Each row is where one point has got to under a steady rotation. How many ticks took it there?
The counts run from 0 to 994.
|   3 |  27 |  40 | -44 | -13 |  -1 |  20 |   6 |  16 |   9 | -11 |  28 |   8 |   8 | -48 |  32 |   0 |   8 | -13 | -29 | -19 | -17 |   4 |  20 |  32 | -32 |  14 | -16 |   3 |   6 |  14 |  -6 | -21 |   0 | -15 |  21 |  23 |  22 | -10 |  40 | -38 |   8 | -11 |  12 |   3 |  17 |  11 |  -9 |  12 |  -6 |  -5 | -13 | -32 | -30 |  16 |  19 | -50 | -> 86
|  10 |  13 |  28 | -34 | -14 |  -4 |   5 |  -1 |  22 |  22 | -15 |  16 |  -3 |  15 | -58 |  23 |  -6 |   0 | -14 | -19 | -17 | -11 |   6 |  21 |  30 | -26 |   5 | -25 |  -7 |   2 |  20 | -18 | -20 |   4 | -19 |  10 |  13 |  13 |   1 |  43 | -36 |   9 | -15 |  21 |  -7 |  38 |   6 | -18 |  18 |  -1 |   1 |  -2 | -39 | -43 |   6 |  24 | -40 | -> 10
| -14 |  51 |  19 | -16 | -61 |  -4 |  22 |   9 |  36 |  30 |   9 |  -5 |   3 |  20 | -23 |  29 | -27 |  35 | -22 | -24 |  -6 | -27 | -12 |  -2 | -16 |   8 |   1 | -36 | -28 |   6 |  28 |  -9 | -30 |   3 |   4 |  -2 |  15 |  25 |  -6 | -11 | -19 |  -5 | -16 |  15 |   7 |  17 | -14 | -26 |   9 |   1 |   3 |  -7 | -25 | -25 |  10 |  24 | -37 | -> 440
|  -7 |  31 |  16 | -10 | -67 |  -7 |  12 |  11 |  25 |  22 | -10 | -20 |  13 |   6 | -41 |  37 | -25 |  20 | -17 |  -9 |  -7 | -17 |  -9 |   1 |   6 |   8 |  -1 | -35 | -34 |   8 |  39 | -18 | -16 |  10 |   3 |   0 |   2 |  29 | -16 |  -3 | -19 |   2 | -21 |  21 |   9 |  32 |  -1 | -29 |   8 | -15 |  12 |   9 | -38 | -29 |  19 |  26 | -20 | -> 593
| -15 |  22 |  21 | -45 | -53 |   6 |  -8 | -10 |  24 |  38 | -20 | -29 |  -8 |   3 | -28 |  19 |  -9 |  12 | -15 | -29 |  12 | -20 | -25 |  -2 |  19 |  -2 |  -5 | -26 | -23 |  -7 |  26 | -22 | -24 |  -2 |   7 | -12 |  26 |  27 | -11 |   6 | -25 |   2 |   4 |  31 |   6 |  10 |  -9 | -26 |   2 | -16 |  22 | -18 | -38 | -19 |  10 |  30 | -34 | -> 502
|   5 |  32 |  28 | -30 | -34 |  -8 |  32 |  18 |  59 |  -2 |   5 |  26 |  -1 |  17 |  -9 |  33 |  -1 |  10 | -15 | -39 | -21 |  -3 |   2 |   1 |  26 |   1 |   7 | -36 |   2 |  -2 |  -6 |  16 | -12 |  10 | -16 |  27 |  10 |  33 |  -6 |  27 | -19 |  18 | -15 |   4 |   1 |  16 |  20 | -11 |   4 | -14 |  -7 |  -3 | -54 | -13 |  25 |  -3 | -37 | -> 937
|   1 |  24 |   9 | -25 | -33 | -18 |  33 |  26 |  60 |  13 |  11 |   7 |   3 |  31 | -13 |  15 | -10 |   3 | -10 | -44 | -24 |   9 | -19 |  -1 |  19 |   9 |  24 | -32 | -10 |  -4 |   8 |  -4 | -34 |  -9 | -25 |   0 |  18 |  26 |  16 |  15 | -20 |  23 |   8 |  16 |  16 |  -4 |  31 |   2 |  21 |  -3 |  22 |  -4 | -47 | -20 |   8 |   0 | -39 | -> 372
| -13 |  20 |  18 | -31 | -31 |  -3 |  45 |  14 |  45 |   5 |  20 |   0 |   7 |  14 | -14 |  16 |  -3 |   9 | -15 | -49 | -31 |   4 |  10 |   2 |   8 |  10 |   4 | -32 |   1 |  -3 | -17 |  -2 | -25 |  19 | -24 |   0 |  28 |  32 |  11 |  24 | -24 |  36 |  -8 |   6 |  11 |  16 |  -2 |   9 |   6 |  -2 |  -5 | -17 | -51 | -16 |  34 |  13 | -29 | -> 143
|  -4 |  30 |  26 |  -4 | -42 | -26 |  38 |  23 |  25 |  10 |   0 | -17 |  18 |  16 | -39 |  18 | -33 |  23 |  -1 | -27 | -42 |   9 | -16 |   4 |   6 |   8 |  18 | -17 | -25 |   6 |   9 |  -2 | -29 |  -7 | -29 |  10 |  18 |  21 |   1 |  -7 | -29 |  29 |   7 |   8 |  17 |  21 |  25 |   0 |  14 | -11 |   4 |   0 | -39 | -19 |  25 |  32 | -31 | -> 606
|  -8 |  13 |  32 | -13 | -42 | -19 |   2 |  13 |  29 |  17 | -10 | -21 |  16 |   5 | -35 |  18 | -44 |  20 |  -6 | -30 | -28 |   8 | -17 |   1 |  22 |  10 |  13 | -31 | -38 |   3 |  11 |  -5 | -14 |  -2 | -30 |   6 |  17 |  25 |  -4 |  -9 | -20 |  36 |  -4 |   8 |  11 |  24 |  33 | -12 |   4 | -23 |   7 |   7 | -50 | -11 |  17 |  33 | -28 | -> 682
|  16 |  -5 |  16 | -38 | -18 |  10 |  44 | -17 |   8 |  16 |  -6 |  -5 |  -8 |  33 | -33 |  30 |  -9 |  -7 | -22 | -46 | -13 | -24 |  -9 |  21 |  25 |  12 |   1 | -10 |  11 |  16 |  -4 | -28 |  -4 |  -7 |  -4 | -12 |  37 |  28 | -32 |  18 | -24 | -15 |  15 |  35 |   8 |  33 |  21 | -34 |  22 | -12 |  13 |  -7 | -21 |  -9 |   3 |  24 | -32 | -> 250
| -16 |  -7 |  30 | -50 | -37 |  -5 |  12 |   0 |   5 |  20 | -26 | -22 |  14 | -12 | -34 |  28 |   0 |   4 |  -7 | -30 | -19 | -12 |  -6 |   5 |  24 |  -9 |   2 | -13 | -18 |   2 |  20 | -28 | -14 |  13 | -20 |  -6 |  29 |  34 |  -3 |  32 | -35 |  31 |  -2 |  28 |  10 |  10 |  -6 |  -7 |  -5 | -10 |   1 | -21 | -39 | -20 |  21 |  45 | -28 | -> 412
|  -5 |   7 |   7 |  -9 | -56 | -21 |  33 |  23 |  48 |  10 |   1 | -21 |   0 |  17 |   2 |  25 |  -2 |  17 |  -7 | -28 | -29 |   7 |  -7 |  -2 | -15 |  23 |   9 | -23 | -32 |  -3 |  22 | -12 | -28 |  14 | -28 |  -9 |   6 |  37 |  22 |  20 | -24 |  27 |  -1 |  27 |  19 |  28 |  -8 | -14 |   9 |   1 |  -4 |   2 | -44 | -22 |  21 |  18 | -31 | -> 840
| -13 |  22 |  10 | -14 | -66 |   7 |  40 |   1 |  29 |  27 |  -6 | -19 |  20 |  11 | -25 |  38 | -12 |  12 | -12 | -32 |  -3 | -12 | -14 |  -2 |  -6 |  20 |   9 | -16 | -27 |  27 |  38 | -24 | -17 |  14 |   2 | -12 |  14 |  39 | -15 |  -3 |  -4 |  -6 |  -3 |  25 |  20 |  23 | -11 | -14 |   5 | -10 |  12 |   6 | -36 |  -4 |  22 |  35 | -24 | -> 672
|   8 |   1 |  27 | -21 | -34 | -31 |  21 |   5 |   9 |   6 | -33 |   2 | -13 |  12 | -18 |  35 | -21 |  16 | -15 | -16 | -32 | -18 |  -9 |  22 |   0 |  -8 |  14 |   7 | -23 |   0 |  22 | -20 | -10 | -11 | -29 |   1 |  26 |  23 |  -6 |  20 | -43 |  13 |  13 |  38 |   0 |  37 |  23 | -33 |  12 | -15 |  -8 | -12 | -15 | -21 |   1 |  36 | -46 | -> 896
|   1 |   5 |  17 | -16 | -48 |   3 |  37 |   2 |  31 |   5 | -17 |   4 |   6 |  22 | -12 |  53 |   1 |  -5 | -13 | -22 |  -8 | -20 |  -2 |  19 |  -2 |   9 |  28 |   1 | -25 |  28 |  43 | -23 |  -8 |   6 | -10 |  -8 |  11 |  39 | -14 |  22 | -15 | -16 |  15 |  34 |  19 |  38 |  -3 | -24 |  16 |  -5 |   3 |   7 | -27 |  -6 |  16 |  20 | -44 | -> 109
| -12 |  20 |  12 | -32 | -34 | -13 |  21 |  18 |  63 |  20 |  11 |  11 |   5 |  16 | -14 |  13 | -16 |   5 | -20 | -45 | -18 |   3 |   1 |  -4 |  20 |   6 |   9 | -49 | -10 |  -5 |   3 |  -1 | -25 |  15 | -26 |   5 |  17 |  25 |  14 |  16 | -13 |  37 | -18 |   7 |   1 |  -2 |  17 |   6 |   6 |  -7 |  16 | -11 | -57 | -20 |  11 |   6 | -30 | -> 296
|  18 |  19 |  16 | -11 | -27 |   2 |  24 | -10 |  19 |  17 | -18 |  12 | -25 |  18 | -34 |  31 |   7 |   4 | -23 | -35 |  -3 | -12 |  11 |  26 |   8 | -17 |   6 | -11 |  -3 |   4 |  19 | -25 | -12 |   9 |  -3 |   3 |  25 |  23 |  -6 |  34 | -32 | -10 |   0 |  31 |   0 |  65 |   7 | -35 |  15 | -16 | -11 |   2 | -37 | -30 |  18 |  23 | -37 | -> 573
|   1 |  -7 |  23 | -46 | -33 |  -4 |  18 |   6 |  15 |  14 | -25 | -25 |   1 |   4 | -25 |  21 |  22 |  -6 |   1 | -35 | -19 |   0 | -15 |   7 |  22 |  -4 |   7 |  -5 |  -7 |  -4 |  15 | -28 | -23 |   9 | -23 |  -5 |  26 |  29 |  10 |  45 | -37 |  23 |  19 |  37 |  15 |  11 |  -4 |  -7 |   5 |  -2 |   7 | -19 | -45 | -24 |  24 |  38 | -27 | -> 489
| -19 |   2 |  19 | -30 | -50 | -20 |  -8 |  19 |  49 |  19 | -10 | -18 |   6 |   8 |  -5 |  20 | -19 |  15 | -10 | -23 | -16 |  -2 | -13 |  -3 |   2 |   4 |  16 | -32 | -48 |  -9 |  32 | -10 | -24 |   6 | -29 | -13 |   8 |  31 |  21 |  16 | -21 |  35 |  -6 |  22 |   7 |   3 |   1 | -14 |   7 |  -2 |   8 |  -7 | -44 | -26 |   5 |  17 | -42 | -> 915
|  -4 |  12 |  27 | -20 | -39 | -16 |   7 |   5 |  32 |  21 |  -6 | -11 |   8 |   3 | -21 |  22 | -41 |  24 | -13 | -44 | -15 |   4 | -22 |  -2 |  25 |   7 |  11 | -31 | -32 |  -2 |   8 |   0 |  -8 | -10 | -26 |   7 |  23 |  37 | -10 | -10 | -16 |  24 |  -7 |   8 |   6 |  22 |  48 | -25 |   4 | -38 |   3 |   7 | -43 |  -3 |   6 |  16 | -37 | -> 680
| -14 |   2 |  15 | -58 | -23 |   4 |  38 | -21 |  18 |  37 |  -8 |  -9 |  11 |   8 | -47 |  18 |  -5 |  10 | -12 | -44 |  -6 | -11 | -22 |   1 |  36 |   0 | -16 |  -7 |   7 |  -1 |   9 | -19 | -16 | -14 | -12 | -16 |  40 |  37 | -20 |  15 | -20 |   6 |   0 |  25 |   3 |   8 |   6 |  -9 |  11 | -25 |  16 | -13 | -28 |  -3 |   2 |  27 | -50 | -> 967
|   2 |  16 |  49 | -62 | -28 |  17 |  11 |  -3 |  16 |  13 |  -1 |   1 |  -4 |  26 |  -7 |  29 | -10 |  -1 | -20 | -47 | -12 | -40 | -12 |  11 |  21 |   5 |  10 | -32 |   7 |  13 | -12 |  -8 | -16 |   6 |  -2 |   8 |  32 |  20 | -24 |  19 | -27 |   1 |   4 |  24 |   6 |  -7 |  -3 | -30 |  -2 |  15 |  11 | -35 | -30 | -11 |   9 |  30 | -23 | -> 793
|   6 |   7 |  21 | -11 | -49 | -26 |   4 |  10 |  33 |   8 | -35 |   2 |  -4 |   8 | -30 |  43 | -19 |   9 | -13 |  -2 | -14 | -11 |  -9 |  12 |  14 |  -5 |  13 | -12 | -35 |   4 |  42 | -12 |  -4 |   0 | -20 |  11 |   1 |  28 |  -8 |  17 | -26 |   7 |  -2 |  33 |   0 |  41 |  25 | -34 |   9 | -19 |   3 |  10 | -35 | -25 |   6 |  25 | -40 | -> 744
|  -6 |  13 |  32 | -27 | -45 | -24 |  19 |   4 |  20 |   9 | -36 |  17 |   0 |  -1 | -16 |  48 | -16 |  15 | -16 | -16 | -18 | -19 |  -7 |  11 |   4 | -15 |  21 |   3 | -30 |   7 |  43 |  -5 |  -6 |  -3 | -27 |  12 |  15 |  35 | -10 |  18 | -28 |  12 |  -3 |  27 |   1 |  26 |  17 | -22 |   1 | -19 | -10 |  -8 | -22 | -11 |   3 |  31 | -56 | -> 820
|  -2 |   5 |  10 | -26 | -47 |   8 |  36 |  -3 |  48 |  13 | -10 |   2 |   9 |  22 | -16 |  43 |   5 |   1 |  -9 | -27 |   2 | -11 | -16 |   4 |  11 |  13 |  14 |  -3 | -20 |  19 |  40 | -18 | -10 |  -4 |  -6 | -12 |   9 |  48 | -16 |  21 |  -3 | -18 |  15 |  28 |  16 |  30 |   2 | -22 |  18 | -14 |  10 |  11 | -32 |   1 |  11 |  10 | -56 | -> 111
|  -2 |   1 |  -6 | -10 | -56 |   1 |  43 |  -3 |  42 |  27 |  -5 | -24 |   3 |  30 | -20 |  27 |  -8 |   0 | -14 | -33 |  -4 |  -5 | -13 |   6 |  -6 |  32 |   4 | -12 | -21 |  17 |  33 | -28 | -16 |   7 |  -9 | -26 |  13 |  37 |  -3 |   7 |  -4 |  -7 |  11 |  33 |  17 |  38 |  -4 | -19 |  19 |  -6 |  17 |  10 | -36 |  -7 |  13 |  27 | -28 | -> 750
|  16 |  -4 |  18 | -39 | -21 |   1 |  31 | -26 |  33 |  29 | -11 |  -1 | -30 |  35 | -30 |  10 |  -5 |   3 | -21 | -45 |  -8 | -13 | -10 |  15 |  16 |  15 | -25 | -14 |  18 |   0 | -12 |  -9 |  -6 |   4 | -21 |  -3 |  26 |  21 |  -9 |  25 | -18 |  -3 |  -8 |  33 | -14 |  47 |   2 | -41 |   5 |  -3 |   0 |  -4 | -40 | -13 |  -3 |  37 | -30 | -> 481
|   1 |   3 |  34 | -30 | -31 |   2 |  11 |  19 |  40 |  -2 |  15 |  -2 |  -1 |  17 |   4 |  29 | -18 |  -6 | -25 | -53 | -26 | -12 |  11 |  12 |  17 |  13 |  24 | -51 | -13 |   8 | -20 | -10 | -14 |  29 | -19 |   4 |  25 |  28 |   0 |  24 | -24 |  31 |  -8 |  11 |   8 |  14 |  15 | -14 |   2 |   1 |   0 | -16 | -53 | -16 |  27 |  11 | -15 | -> 857
|   7 |  15 |  24 | -30 | -24 |  -5 |  14 |  17 |  56 |  -8 |  13 |   6 |  -4 |  26 | -22 |  25 |  -6 |   1 | -20 | -27 | -27 |  -8 |   9 |  10 |  38 |   7 |   1 | -50 |  -4 |  -5 | -18 |   5 |  -9 |  12 | -14 |  15 |   9 |  27 | -10 |  33 | -25 |  21 | -11 |   7 |   2 |  30 |  16 | -20 |  16 | -10 |   2 |  -2 | -59 | -26 |  28 |  -8 | -31 | -> 860
|   2 |  36 |  16 |  -7 | -57 |   5 |  39 |  11 |  18 |  20 |  12 | -21 |   8 |  30 | -11 |  33 | -20 |  17 | -17 | -39 | -12 | -19 | -17 |   5 | -16 |  21 |  20 | -26 | -26 |  19 |  21 | -23 | -30 |   1 |   7 | -12 |  22 |  31 | -13 | -11 | -18 | -13 |   9 |  23 |  26 |  21 |  -2 | -28 |  16 |   4 |  11 |  -2 | -25 | -15 |  19 |  24 | -23 | -> 519
|  -4 |  16 |  31 | -27 | -49 |   0 |  47 |  13 |  43 |  -8 |  17 |  -4 |  13 |  33 |   1 |  41 | -12 |  22 | -14 | -25 | -31 | -22 |  -6 |  -3 |  -5 |  33 |   3 | -21 | -20 |  17 |  -1 |  10 | -10 |   5 | -14 |   4 |   7 |  48 | -17 |  10 | -15 |   3 |  -8 |  11 |  15 |  20 |  -9 | -30 |   8 |   7 | -15 |  -2 | -29 |   0 |  23 |   8 | -43 | -> 612
